One turn sends every row of this set to another row. A few are shown first. Where does it send the rows asked after them?
K_585: [ 2.09 -0.07 -0.89 -0.46  1.37  0.08 -2.09 -2.94  2.24  0.22  1.78 -0.93
  2.08  0.94 -0.59 -4.11  0.55  2.80 -2.72  0.25  0.27  1.33 -1.04 -0.07
 -1.08 -0.89  0.45 -2.21  2.36 -0.45  2.78 -1.50 -0.39 -0.62 -0.53 -2.85
  4.12  0.27 -2.13]
K_96: [ 2.19 -1.18 -0.91  1.34  1.07 -1.48 -1.30 -1.18  0.11 -0.50 -0.71 -0.57
  1.32 -1.98 -1.95 -1.71 -2.13  0.86 -2.25 -0.28  1.77  1.78  0.19 -1.26
  0.17 -0.97  2.62  0.36  1.02  3.22 -0.57 -0.99  0.69  0.59 -0.04 -1.66
  3.19  0.61  0.10]
K_445: [ 1.50 -1.17 -2.09  0.45  0.29  0.91  0.76 -0.44  0.56 -0.03 -1.36 -1.74
 -0.19 -0.33 -0.79 -2.00 -0.65  0.14 -0.76  0.17 -1.17  0.91 -1.86 -0.14
 -1.30 -0.34 -0.77 -2.18  2.92  0.99  0.16 -0.03 -1.69 -0.69 -1.21 -0.64
  1.65  2.97  0.77]
K_596: [ 1.31  1.56  1.41 -1.93  0.69 -1.76 -1.15 -2.09  2.14  1.69  0.58  0.56
  0.80  0.03 -1.50 -0.13 -1.80  1.75 -0.07  1.19 -0.64 -0.08 -0.48 -0.40
 -0.64 -1.47  0.06  1.82  1.69 -1.40  0.95 -1.87  1.26 -0.94 -0.84 -3.11
  4.14  0.37  0.44]
K_161: [ 1.13  1.33  1.18 -0.90  1.09 -2.48 -0.66 -2.04  1.95  1.53  0.86 -0.32
  1.38  0.52 -1.39 -1.11 -1.09  1.32  0.95  0.83  0.21 -0.04 -1.00 -0.28
 -1.50 -2.07  0.86  1.39  1.95 -1.16  0.32 -1.84  1.04  0.14 -1.77 -3.10
  4.93  0.44  0.09]
K_986: [ 2.32 -0.59 -1.40  1.17  0.40 -0.49 -0.83  1.25  0.62 -0.54 -0.57 -0.28
 -0.27 -1.10  0.48 -0.95  0.19  0.50 -3.88 -1.14 -1.17  2.09  0.12 -0.65
 -1.33 -0.68 -0.17  0.24  3.04  0.55  2.97  0.04 -1.34 -0.42 -1.70 -3.81
  1.11  0.98 -0.18]
K_102: [ 2.69 -0.49 -0.87  1.79 -0.04 -0.17 -1.19  1.58  0.39  0.11 -0.08 -1.39
 -0.47 -1.70 -0.49 -0.73  0.47  1.25 -3.34 -1.57 -1.20  1.93  0.10  0.02
 -0.92 -1.78 -0.19 -0.17  2.64  0.64  2.59 -0.50 -1.18 -0.71 -1.47 -3.88
  0.64  1.21 -0.15]
K_746: [ 2.34 -0.54  2.09  1.89  0.34 -1.26 -1.62 -2.53  1.36  0.62  0.54 -0.11
  1.76  0.83 -3.51 -0.54 -0.78  3.72 -0.30 -0.82  0.36 -0.34 -1.22 -1.13
 -0.12  1.30  0.88  0.89  1.57  1.54  1.80 -3.02  0.23  0.93 -1.42 -2.02
  4.63  1.48  1.15]
K_259: [ 1.80  0.11  2.20  1.21  0.30 -1.17 -1.31 -1.61  1.73  0.19  1.07 -0.40
  1.44  1.10 -3.90  0.07 -0.53  3.80 -1.05 -0.33 -0.82 -0.43 -1.38 -0.25
 -0.13  1.09  1.09  0.79  1.10  2.34  1.12 -3.00  1.21  0.81 -1.76 -1.84
  3.75  2.34  1.02]
K_887: [ 1.12 -2.69  2.85 -0.23  0.56  0.51 -1.41 -0.02  1.77 -0.70  0.79 -2.45
 -0.60  0.38 -0.99 -3.11 -1.96  2.04 -1.14  0.06  0.06  0.96 -0.92  0.79
 -0.90 -2.00 -0.84 -1.03  2.96 -0.75  2.53 -2.07 -0.07  1.24 -1.07 -1.66
  4.17  2.61  0.44]
K_683: [ 1.92  0.07  0.99  1.72  0.10 -0.27 -2.82 -2.17  2.35  0.31  0.53 -0.91
  1.66  1.05 -3.19 -0.70 -1.25  3.16 -1.15 -0.33 -0.06 -1.09 -1.54 -0.64
 -0.21  1.61  1.36  0.88  0.94  1.74  1.41 -3.28  0.18  1.16 -2.21 -1.93
  4.30  1.59  1.42]
K_671: [ 2.32  0.12 -0.09 -0.12  1.15  0.81 -1.86 -1.43  1.30  0.84  2.09 -1.59
  2.08  0.97 -1.01 -4.04  0.30  2.89 -3.27  0.41  1.18  1.22 -1.00 -0.58
 -0.80 -1.35 -0.05 -1.76  2.33  0.13  2.07 -1.21 -0.62 -0.75 -0.81 -3.04
  4.34  0.35 -2.41]
K_531: [ 1.04 -1.52  2.10  0.27  0.33 -0.51 -1.89 -0.79  1.76 -0.99  1.42 -2.01
 -0.58  0.34 -1.40 -2.62 -3.12  1.91 -0.96 -0.31 -0.17  0.65  0.09  0.86
 -1.52 -2.31 -1.95 -0.99  2.29 -0.50  2.69 -1.60  0.10  0.57 -1.11 -1.30
  3.02  3.34  0.21]
K_801: [ 2.00 -1.29  0.05 -0.61  0.60 -1.54 -0.79 -0.22  0.18 -1.26 -1.11  2.18
 -0.22 -1.30 -0.88 -0.84  0.26  1.31 -1.02  1.65 -0.76  1.23 -1.52  2.11
  0.01  0.44  1.62 -1.09  3.03  0.83  2.16 -2.60  0.53 -0.66  0.82 -2.40
  3.28 -0.22  1.51]
K_18: [ 2.45  0.19 -0.49  1.18 -0.30 -0.32 -1.27  1.01  0.93 -0.77  0.02 -1.73
 -0.19 -1.64 -0.38 -2.52  0.46  0.65 -3.81 -1.41 -0.57  2.25 -0.20 -0.01
 -0.13 -0.68 -0.81 -0.57  3.14  0.63  3.16 -0.55 -0.62 -1.22 -1.06 -4.06
  0.95  1.57 -0.88]
K_69: [ 1.42 -1.02 -2.03  1.25 -0.31  0.84  0.10  0.66  0.17  0.82 -1.49 -1.12
  1.49 -0.48 -1.10 -1.29  0.14 -0.69 -1.30 -0.04 -1.13  0.41 -1.96  0.63
 -1.02 -0.98 -0.77 -2.60  2.52  0.63  0.49  0.11 -1.86  0.71 -0.93 -1.11
  2.37  2.22 -0.26]
K_759: [ 2.24 -1.64 -0.78  0.39 -0.63  0.61  0.49  0.42  1.07  0.28 -1.44 -1.64
  1.06 -1.37 -1.25 -1.99 -1.08 -0.72 -0.17  0.13 -1.03  0.94 -2.25  0.03
 -0.93 -0.67  0.34 -1.79  2.59  0.60  0.23  0.51 -1.73 -0.45 -1.29 -0.46
  1.62  2.98  0.19]
K_957: [ 3.49 -0.32 -1.22  1.23  0.45 -0.70 -1.18  0.82  1.43 -0.45  0.36 -1.69
  0.13 -0.66  0.10 -1.58  1.04  0.95 -3.68 -1.72 -0.53  1.90  0.56 -0.56
 -0.58 -1.16 -0.60 -1.65  1.98  0.34  2.59 -0.03 -0.59 -1.27 -1.95 -3.11
  0.70  1.55  0.47]
K_632: [ 2.62 -1.10 -1.37  1.52  0.93 -2.25 -1.87 -1.11  0.04 -1.56 -0.01 -0.48
  0.30 -1.67 -1.35 -1.21 -2.59  0.31 -2.47  0.32  0.88  2.17 -0.21 -1.04
 -0.17 -0.24  1.42  0.47  0.88  3.17 -0.06 -1.97  1.06  1.64 -0.72 -1.59
  3.59  0.85 -0.43]
K_338: [ 2.88 -0.66 -1.25  1.32 -0.53 -0.26 -1.36  1.36  0.74 -0.65 -0.09 -1.63
 -0.38 -0.91 -0.78 -1.95 -0.18  1.07 -3.09 -2.27 -0.72  2.13 -0.28 -1.48
 -0.61 -0.40  0.61  0.26  2.65  0.12  2.89 -0.60 -1.38 -1.57 -1.17 -3.64
  0.58  0.82  0.10]
K_466: [ 2.09  1.36  0.43 -1.35  1.62 -2.09 -1.65 -2.82  2.24  2.02 -0.42  0.95
  0.80  1.11 -1.17 -0.75 -1.38  1.67 -0.22  0.39 -0.20  0.15 -0.63 -0.31
 -0.43 -1.60  0.97  1.01  1.33 -1.44  0.50 -1.96  1.25  0.60 -1.62 -3.23
  3.48 -0.20  0.20]
K_816: [ 0.41  0.93  0.12 -1.56  0.34 -2.24 -0.75 -2.95  1.54  1.38  0.04  0.34
  1.15  0.63 -1.94 -0.49 -1.94  2.24  0.15  0.29 -0.30  0.31 -0.81  0.06
 -0.50 -0.95  1.90  2.15  1.77 -0.87  1.33 -1.50  1.15 -0.46 -0.40 -3.20
  4.54  0.05 -0.51]
K_715: [ 2.92 -0.44 -2.21  0.92  0.48 -0.24 -1.71  0.66  0.47 -0.24  0.48 -1.15
 -1.11 -0.81  0.06 -2.01  0.44  1.55 -3.20 -1.90 -1.18  1.42 -0.29 -1.12
 -0.76 -0.37 -0.39 -0.14  3.21  0.91  1.82 -0.83 -1.33 -1.68 -0.81 -3.51
  0.31  1.44  0.22]
K_464: [ 2.03 -0.32 -1.30 -0.12  1.41  0.02 -2.58 -1.54  1.60  1.05  1.47 -1.18
  2.15  0.80 -1.58 -3.58 -0.27  3.93 -3.19  0.64  0.45  0.49 -2.42 -0.54
 -0.76 -0.91 -0.51 -2.00  1.70 -0.66  2.44 -2.03 -1.02 -1.31 -1.05 -2.67
  3.27  0.60 -1.98]
K_892: [ 2.77  0.60  1.65 -1.03  1.27 -1.90 -0.86 -2.94  1.24  1.77 -0.02  1.13
  1.29  0.75 -1.54 -0.64 -1.72  2.04  0.49  0.55  0.00  0.25 -0.59 -0.60
 -0.42 -1.18  0.24  1.40  1.28 -1.65  0.85 -1.66  0.67 -0.23 -0.47 -3.49
  4.33 -0.05  0.54]
K_424: [ 1.77 -0.05  1.11  1.65 -0.56 -0.34 -1.72 -2.55  1.66 -0.45  0.09  0.13
  1.09  1.01 -3.48 -0.66 -2.14  2.90 -1.25 -0.45 -0.17 -0.50 -1.70  0.15
 -0.47  1.33  2.17  1.87  1.24  1.42  1.73 -3.48  1.07  0.86 -0.86 -3.03
  4.42  1.96  0.68]
K_839: [ 1.38  0.72  1.00 -1.08  1.55 -2.35 -1.31 -1.94  1.92  1.22 -0.33 -0.41
  1.48  1.15 -0.96 -0.92 -2.15  1.63  0.40  0.81 -0.07 -0.35 -0.51 -0.64
 -2.01 -1.15  1.63  1.68  1.30 -1.17  0.58 -1.92  1.31 -0.37 -1.35 -3.34
  4.04 -0.36 -0.17]
K_324: [ 0.66 -1.97 -0.77 -1.09  0.05 -2.01 -0.86 -0.58 -0.05 -0.71 -0.01  1.53
  0.12 -1.47 -1.35 -1.45  0.34  1.26 -0.32  1.39 -1.11  1.84 -1.60  2.55
  0.68  0.17  0.03 -1.15  2.05  1.40  1.74 -1.81  1.19 -0.80  0.42 -2.47
  3.47 -0.05  1.07]
K_676: [ 1.61 -1.82 -1.84  1.21  0.09  1.18  0.22  0.94  0.64  0.56 -1.10 -1.11
  1.40 -0.70 -1.30 -1.80 -0.80 -0.74 -0.45  0.00 -2.10  0.74 -2.32  0.06
 -0.98 -0.45 -0.38 -1.78  2.78  2.34  0.97  0.28 -1.48  0.00 -1.31 -1.29
  2.39  2.12 -0.58]
K_305: [ 1.72 -1.13 -2.01  0.10 -1.04  0.82  1.05 -0.17  0.37  0.25 -1.55 -1.41
  0.91 -0.46 -0.85 -1.72 -0.52 -0.64 -0.13 -0.14 -0.77  0.18 -1.92 -0.05
 -1.09 -0.02 -0.63 -2.83  2.72  0.72  1.42  0.00 -1.26 -0.82 -0.78 -1.67
  2.81  2.92  0.12]
K_499: [ 1.37 -0.06  1.62  1.47  0.12 -0.83 -1.63 -1.18  1.97 -0.34  0.73 -0.29
  1.96  1.39 -3.05 -0.39 -0.92  3.44 -0.55 -0.17  0.32 -0.79 -1.65 -0.23
 -1.87  1.57  1.08  0.86  1.87  2.00  1.51 -3.41  1.56  0.31 -1.67 -3.05
  4.28  1.53  0.86]
K_469: [ 2.75 -0.96 -1.34  2.45  0.84 -1.81 -1.44 -1.63  0.60 -1.37 -0.45 -0.67
  0.76 -2.03 -1.48 -2.17 -2.10  0.77 -3.53 -0.17  0.73  2.71 -0.61 -1.00
  0.38 -0.75  1.71  0.36  0.37  2.14  0.09 -2.00  1.00  1.00 -0.72 -1.37
  3.66  0.32 -0.02]
K_270: [ 1.95 -1.85 -1.32  0.72  0.26  0.28 -0.16  1.33  1.60  0.63 -0.87 -1.58
  1.22 -0.41 -1.31 -2.22  0.04 -0.37 -0.70 -0.30 -1.36  0.96 -2.24  0.04
 -0.10 -0.77 -1.07 -3.25  2.48  0.26  0.53 -0.32 -0.71 -0.45 -1.11 -0.76
  1.58  2.83  0.38]
K_44: [ 2.08 -0.09  1.82  1.75  0.17 -1.14 -1.97 -1.00  1.91  0.02  1.21 -0.98
  1.57  1.46 -3.10 -1.00 -0.46  3.74 -1.26  0.09 -0.18 -0.54 -1.94 -0.26
 -1.20  1.11  1.35  1.05  0.72  1.36  1.24 -3.41  0.57  1.20 -1.80 -3.84
  4.44  1.58  1.52]
K_506: [ 1.90  0.04  0.79  1.55  0.17 -0.98 -2.10 -1.40  2.07  0.07  1.08  0.00
  1.38  1.24 -2.86 -0.31 -1.10  3.49 -1.10  0.64  0.20  0.22 -1.36 -0.18
 -0.22  1.92  1.77  0.22  1.56  1.67  1.54 -3.27  2.19  1.63 -1.40 -2.15
  4.84  1.71  1.00]
K_574: [ 1.42 -1.51 -0.75 -1.18  0.79 -1.82 -1.12 -0.55  0.00 -1.11 -0.16  1.73
 -0.01 -1.32 -1.66 -0.74  0.05  1.27 -0.70  2.50 -0.82  2.19 -2.64  1.70
 -0.12  0.31  0.72 -0.60  2.26  1.51  1.88 -1.88  0.69 -0.79  0.02 -2.49
  2.88 -0.92  0.38]
K_688: [ 1.63 -0.10  1.39 -1.53  0.98 -2.20 -1.72 -2.68  2.16  1.15  0.76  0.31
  0.63  0.43 -1.68 -0.87 -1.30  1.00 -0.16  1.27 -0.18  0.34 -0.87 -0.44
 -0.89 -1.94  1.74  1.70  0.93 -0.71  0.59 -1.36  2.25 -0.37 -1.08 -2.78
  3.95 -0.40  0.04]
K_629: [ 0.86 -2.75  2.62  0.22  0.69  0.52 -1.29 -0.38  1.96 -1.45  1.15 -2.12
 -0.16  0.01 -1.52 -2.98 -2.68  2.63 -1.22 -0.52 -0.44  1.17 -1.01  0.14
 -0.59 -1.92 -0.75 -0.65  1.99 -0.50  1.87 -1.63  1.16  0.79 -0.44 -1.79
  3.37  3.51  0.16]
K_919: [ 3.43  0.19 -1.52  0.56 -0.60 -0.56 -1.74  0.93  0.95 -0.24 -0.01 -0.66
  0.01 -1.39  0.57 -1.31  0.85  1.62 -3.41 -1.86 -0.35  1.48 -0.21 -0.64
 -0.62  0.08  0.22 -0.76  3.14  0.73  2.75  0.00 -1.10 -0.91 -0.99 -4.17
  1.06  1.46  0.15]
K_171: [ 2.00 -2.18 -2.22 -0.29 -0.19  1.08  0.39  0.41  0.83 -0.32 -1.31 -2.42
  1.52 -0.46 -0.88 -2.26 -0.72 -0.37 -1.13 -0.33 -0.90  0.86 -2.30  0.97
 -0.34 -0.96 -0.51 -2.12  2.42  0.51  1.02 -0.05 -1.77  0.24 -1.19 -0.95
  2.63  2.30 -0.46]

K_102 moves to K_839
K_759 moves to K_683
Where do these go?
K_44 moves to K_986
K_574 moves to K_887
K_629 moves to K_469
K_338 moves to K_466
K_445 moves to K_746
K_424 moves to K_957
K_506 moves to K_18
K_801 moves to K_531

